Some points:
tensor([ 0.4,  0.6, -0.5, -0.6,  0.4,  0.8, -0.9, -0.8,  0.8,  0.9, -0.5,  1.0,  1.5, -1.6, -1.0, -0.8, -1.3, -0.1,
        -0.6, -1.5,  1.5,  0.8, -0.5, -1.0])
tensor([-0.2,  0.1,  0.2, -0.5, -0.1,  0.4,  0.0, -1.0, -0.5,  0.8,  0.8, -0.1,  0.8,  0.5, -0.2,  0.2, -1.2,  0.9,
         0.3, -1.3,  0.2, -0.2,  0.1, -0.6])
tensor([-0.2,  0.8,  0.5, -0.6, -0.7, -0.7,  1.4,  1.9,  0.0, -0.7,  0.5, -0.4,  1.7,  0.5, -0.8, -0.1, -0.8,  0.2,
        -0.5, -1.2,  2.1,  2.1,  1.5, -0.1])
tensor([ 0.3, -0.5, -0.1, -0.7, -0.1, -0.3, -0.9, -1.0, -0.7, -1.1, -0.5,  1.2, -1.6,  0.0, -0.4,  0.1, -0.3, -1.6,
         2.1, -0.4,  0.7,  0.8, -1.1, -0.8])
tensor([ 1.5,  2.5, -1.2,  1.9,  0.5, -1.9,  1.4, -0.8, -0.4,  1.0, -0.9,  1.0, -1.1,  2.4, -2.0,  0.8,  0.4, -0.6,
        -1.1,  0.5, -0.4, -0.5,  0.8,  0.8])
tensor([-1.1, -0.3,  1.7,  0.2, -0.3, -0.4, -1.0,  0.9, -1.0,  0.0, -0.4,  0.8, -1.3, -1.8,  0.7, -0.5, -0.7,  0.4,
         0.2,  2.2,  1.3, -2.4,  1.8,  0.7])
tensor([ 1.0,  1.3, -0.2, -0.9, -0.3, -0.2, -1.1,  2.0, -1.0,  0.0,  1.0,  0.1,  1.7,  0.2, -0.7, -0.4, -0.7,  0.0,
        -1.0, -0.3, -0.3,  0.2, -1.6,  0.8])
tensor([ 0.3, -0.3,  0.2,  0.5, -0.1, -0.1, -0.2, -0.7, -1.1,  0.3, -0.5,  0.0,  0.7,  0.7,  0.0, -0.7, -0.5,  0.1,
         1.1, -0.5, -0.6, -0.2, -1.1, -0.4])
tensor([-0.7,  0.0,  0.2,  1.0, -0.7,  0.3, -0.4,  0.1,  0.0,  0.7, -0.8, -0.8,  0.0, -0.8, -1.1,  0.5,  0.6, -0.8,
         1.1,  1.4,  0.9, -0.4, -0.2,  0.3])
tensor([-0.6,  0.4,  0.1,  0.1, -0.2,  0.1, -0.7,  2.6,  0.5,  0.0, -1.2, -0.4, -1.1, -0.5,  0.7,  0.2, -0.5, -0.3,
         1.1, -2.0,  0.5, -0.2,  1.4,  2.9])
tensor([ 0.8,  0.8,  0.3,  0.5,  0.5, -1.3,  1.7, -1.3,  0.2,  0.0, -1.9,  0.0,  0.0, -0.7, -0.2, -1.3,  1.0, -0.5,
         1.1,  0.1,  0.4, -0.9, -0.8, -1.4])
tensor([-0.5,  0.2,  0.5, -0.3, -0.9,  0.1,  0.2,  0.6, -2.5, -1.0,  0.2, -0.5, -0.9,  0.4, -0.7, -0.4, -0.1, -0.5,
        -0.2, -0.3,  0.5, -0.3, -0.7, -0.5])
tensor([ 0.4, -1.2,  0.2,  1.7,  1.6, -1.1, -1.9, -0.2, -0.2,  0.6,  0.8,  0.6,  0.7, -0.6, -0.2,  0.8, -1.1,  1.7,
        -0.2, -1.8,  1.5, -0.1,  0.8, -1.1])
tensor([ 0.9, -1.2, -4.3,  0.0, -1.4, -0.3,  0.3,  0.2, -1.9, -0.8,  0.7,  1.8, -1.9, -0.4,  0.8, -0.9, -1.7, -0.6,
        -0.5, -0.5, -1.3,  0.4,  0.3, -0.4])
tensor([ 0.6,  0.0,  0.2, -1.2, -1.1,  0.6, -1.3,  0.2,  0.0,  0.2,  0.4, -0.9,  0.3, -0.7,  0.4,  0.2, -0.3,  0.6,
         0.3,  1.8,  0.2, -2.1,  1.4, -0.8])
tensor([-0.1, -0.9,  0.5, -1.2, -0.7, -1.8,  0.3,  0.8,  1.4,  0.5, -0.3, -0.6, -0.5, -0.2,  1.5,  1.8,  0.0, -0.4,
        -2.3, -0.5, -0.1, -0.6, -0.9, -0.2])
tensor([ 0.6, -0.3,  1.7,  0.8,  0.7,  2.1,  0.8, -1.2, -0.2,  0.3,  0.2,  0.0, -0.2,  1.1, -0.8,  0.7,  0.0, -0.4,
        -0.6, -0.1, -0.4, -0.8,  0.0,  0.2])
tensor([-1.6,  0.4,  0.1, -0.8,  0.4,  0.1,  0.3,  0.7,  0.3, -1.0, -0.9,  1.2,  1.1,  1.1,  2.7,  0.5,  0.0,  0.0,
        -0.7,  0.6, -1.8, -1.2, -0.5, -1.0])
tensor([-0.4, -0.6, -0.1,  0.6, -1.4,  0.1, -0.3, -0.8, -1.4, -0.8,  0.4, -0.3, -1.9,  0.6,  0.3, -0.6, -0.2, -1.9,
        -0.3, -0.5,  1.4,  1.5, -0.2, -0.3])
tensor([ 0.0, -0.3,  1.2, -0.3, -1.5,  0.3,  1.0, -0.3,  0.1,  2.2,  2.7,  0.6,  1.0,  1.2,  0.2,  0.2,  0.3, -0.1,
         1.7,  0.0, -0.9, -0.3, -0.4, -0.8])
tensor([-0.4, -0.4,  0.8, -3.2,  0.3, -1.7,  0.1, -0.2,  0.9,  0.1, -1.4,  1.2,  0.0,  0.9,  1.0,  1.0, -0.1, -0.6,
        -1.8, -0.3,  0.4, -0.5, -1.1,  0.8])
tensor([-0.8,  0.4,  0.2, -1.5,  0.3,  0.2, -0.1, -0.7,  0.8, -0.1, -0.2, -0.5,  0.0,  0.0,  0.4,  0.9,  0.6, -0.6,
         0.3, -0.4, -0.2, -0.3, -0.5, -1.6])
tensor([-1.6,  0.2,  0.1, -0.8,  0.2, -0.1,  0.1, -0.1, -0.5,  1.2,  0.4, -0.2, -0.4, -1.5, -0.9,  0.3, -0.5,  0.2,
         0.8,  1.0, -0.2, -1.1,  1.4,  1.3])
tensor([ 0.7,  1.5, -0.8, -1.0,  3.1, -1.0,  0.7,  0.9,  0.8,  0.1,  0.9, -0.8, -0.5, -1.0, -0.6, -1.6,  0.7, -0.8,
         0.7,  0.0, -1.1, -0.5,  0.3, -1.1])
tensor([-0.1,  0.6,  0.5, -0.2,  0.3,  0.2, -0.2,  0.2,  1.0,  0.7, -0.2, -1.2, -2.3,  0.1, -0.1, -0.2, -3.3,  3.2,
         0.1,  4.0,  0.2,  3.5, -1.9, -0.4])
tensor([-4.6,  0.4, -1.2,  1.1,  1.4,  0.6,  0.4,  0.9,  1.7, -0.2, -0.8,  0.5,  0.7,  1.1, -0.5,  0.0,  0.4, -0.4,
        -1.1, -0.1, -0.7, -0.5,  0.3, -1.9])
tensor([-0.4, -1.3, -0.3,  0.4,  0.5, -0.5,  0.6,  0.3, -0.2,  0.6, -0.6, -1.1, -0.1, -1.5,  1.3,  1.4,  0.8, -0.3,
        -1.8, -0.2,  1.0, -0.3, -1.3,  0.3])
tensor([ 1.8, -0.3,  0.5,  1.6, -1.3,  0.0, -1.3,  1.5,  0.0, -0.6, -1.3,  0.2,  0.1, -1.0, -1.1, -1.1, -1.3, -1.7,
        -1.4,  0.1, -2.7,  0.6,  0.5, -2.0])
tensor([-0.1, -0.7,  0.2,  0.9,  0.4, -1.4, -0.6, -0.4, -0.2, -1.8, -0.4,  1.2,  1.7, -0.5, -1.8, -0.4,  0.1,  0.7,
         0.4,  0.2, -1.6,  0.7, -1.2,  1.4])
tensor([ 1.0,  1.9, -0.1,  0.4,  0.5,  0.9, -0.5, -0.3,  0.0, -0.3,  0.6, -0.2, -0.5,  0.7, -0.9,  0.8,  0.6, -0.3,
         0.3, -0.2,  0.2, -0.7, -0.7,  0.2])
tensor([ 2.1,  2.1,  0.4,  1.0,  1.7,  3.1,  1.7, -1.4,  0.8, -1.4,  0.5,  1.4, -0.5, -0.5,  1.1,  0.6,  0.1, -0.3,
        -1.2,  0.2,  0.4, -0.4,  0.6,  0.5])
tensor([ 0.2,  0.1,  0.1,  1.5,  1.8, -0.5, -1.1, -0.2,  1.2, -0.1,  0.9, -0.8,  0.3,  2.2,  2.4, -2.9,  0.6, -0.7,
         0.3,  0.0, -0.1, -0.4, -0.7,  0.8])
tensor([-0.5,  0.0,  1.1,  0.5,  0.0, -1.7,  0.6, -1.8, -0.6, -0.4,  1.4, -0.2,  0.2, -0.8,  0.2, -0.1, -0.4, -1.2,
        -0.2, -0.1, -2.0,  2.5,  1.3,  0.4])
tensor([-0.9,  0.2, -0.1,  0.3,  1.5,  1.0, -0.4, -0.1,  0.0,  0.6,  0.0, -0.8,  0.3,  1.5,  0.4, -1.3,  0.1, -0.5,
        -1.0, -0.3, -0.2, -0.7, -0.6,  0.5])
tensor([ 1.1, -3.4,  1.6,  0.1,  0.7,  1.5,  2.8,  1.6,  1.9, -0.2,  2.2,  1.5, -0.3,  0.7, -2.1, -1.1,  0.3, -0.5,
         0.1,  0.2,  0.1, -1.0, -0.5,  0.3])
tensor([-0.1,  0.1,  0.8, -0.5, -0.8,  0.8,  0.6, -0.3, -0.4, -0.6, -2.0, -1.2, -1.1,  0.3, -0.6, -1.1,  0.2,  4.0,
         0.7, -2.2, -1.3,  0.5, -0.3,  0.0])
These points spread out most along one direction. For each point below, how far along it does it lie, from 0 to 99? 50 is the average, and the first point above lies past it. One standard deviation of the points above along it is 16.
tensor([-0.4, -0.4, -0.7, -0.8,  0.5,  0.3, -0.1, -0.6, -2.0, -1.2,  0.9,  0.2, -1.2,  0.4, -0.2,  1.0,  0.1, -0.6,
         1.2, -0.1, -0.5,  0.6, -0.2, -0.5]) 59
tensor([-0.6, -0.4, -1.2, -0.3, -1.7,  0.0, -1.4, -3.2,  0.0, -1.2,  1.3,  0.2, -0.6, -0.8, -1.4, -1.7,  0.2, -0.4,
        -2.5,  0.0, -0.2,  0.4,  0.4,  0.6]) 63
tensor([ 1.2, -2.0, -1.2, -1.3,  0.4,  0.1, -0.7,  0.0,  0.3,  0.0, -2.4, -1.0,  2.1,  1.9,  0.0,  0.1, -0.2,  0.6,
         0.6,  2.4,  1.8,  0.5,  3.6,  0.6]) 56
tensor([-1.3,  0.4, -0.1,  0.3, -1.5,  0.1,  0.1, -0.3,  0.9,  1.0, -0.7,  0.9,  0.2, -0.8,  0.5, -0.1, -0.4, -0.6,
         2.1,  0.6,  1.0, -0.6, -0.1,  2.0]) 53
tensor([-0.1, -0.4,  0.1, -0.5, -0.2, -0.4, -0.7,  0.3,  1.7,  0.2, -0.3, -0.9, -0.6, -0.8,  1.1,  1.5, -0.1, -0.1,
         1.5, -1.9, -0.7, -0.1,  1.3,  1.5]) 50
tensor([ 0.3,  0.0,  0.3, -0.5, -0.2,  0.3,  0.4,  0.1, -0.7,  0.2,  0.0, -1.9,  0.6, -0.9,  0.7, -0.3,  0.3,  0.1,
         0.5,  0.8,  0.6, -0.4,  0.6, -0.8]) 54
tensor([ 1.1,  1.8, -1.2,  1.8, -1.3, -2.7,  1.1, -0.6,  0.7, -0.9,  1.3,  0.1, -1.0,  0.9,  0.2, -0.4,  1.3,  1.0,
        -0.6,  0.2,  0.8, -1.7,  0.2, -0.7]) 43
tensor([ 0.4,  0.1, -0.6, -0.9,  0.0,  0.8,  0.5, -0.1, -0.7, -0.3,  0.0, -0.5,  1.8, -0.8,  0.4,  0.2,  0.2,  0.6,
         0.2,  0.9, -0.3,  0.0,  0.0,  1.2]) 51
tensor([-0.1, -0.4, -0.7,  0.0, -0.7,  0.8,  0.2,  0.2,  0.5,  0.8, -0.6, -1.6,  0.0,  0.0,  0.2,  1.3,  0.3, -0.5,
         0.8, -0.8, -0.6, -0.3, -0.7,  0.8]) 48
tensor([-0.2, -0.6, -0.1,  0.2,  0.1,  0.2, -0.3,  0.4, -0.2,  0.5, -0.1, -1.4, -0.2, -0.6, -0.2,  1.5,  0.7, -0.1,
        -0.9, -0.4,  0.0, -0.6, -1.1,  1.0]) 47
tensor([ 0.7, -0.5,  1.0, -0.5, -0.6,  1.7, -0.8,  1.4, -0.5,  2.9,  0.2,  3.0, -0.5, -0.2,  0.3, -1.0,  5.3,  2.5,
        -0.4, -0.1, -0.6,  3.2,  0.4, -0.7]) 52
tensor([ 0.0, -0.1, -0.4, -0.1, -0.1,  0.2, -1.3,  0.3,  0.8, -1.5,  1.0, -0.4,  1.0,  0.3, -0.7,  1.5,  0.8,  0.8,
         1.1,  0.5,  0.7,  0.3, -0.1, -0.4]) 52
tensor([ 0.1, -0.4, -0.2,  2.0,  0.0,  0.5,  1.0,  0.4, -0.6, -0.4, -0.3, -0.1,  1.9, -1.1,  1.8,  0.5, -0.3,  0.4,
         0.4,  0.2,  0.6,  1.3,  0.1,  0.0]) 55
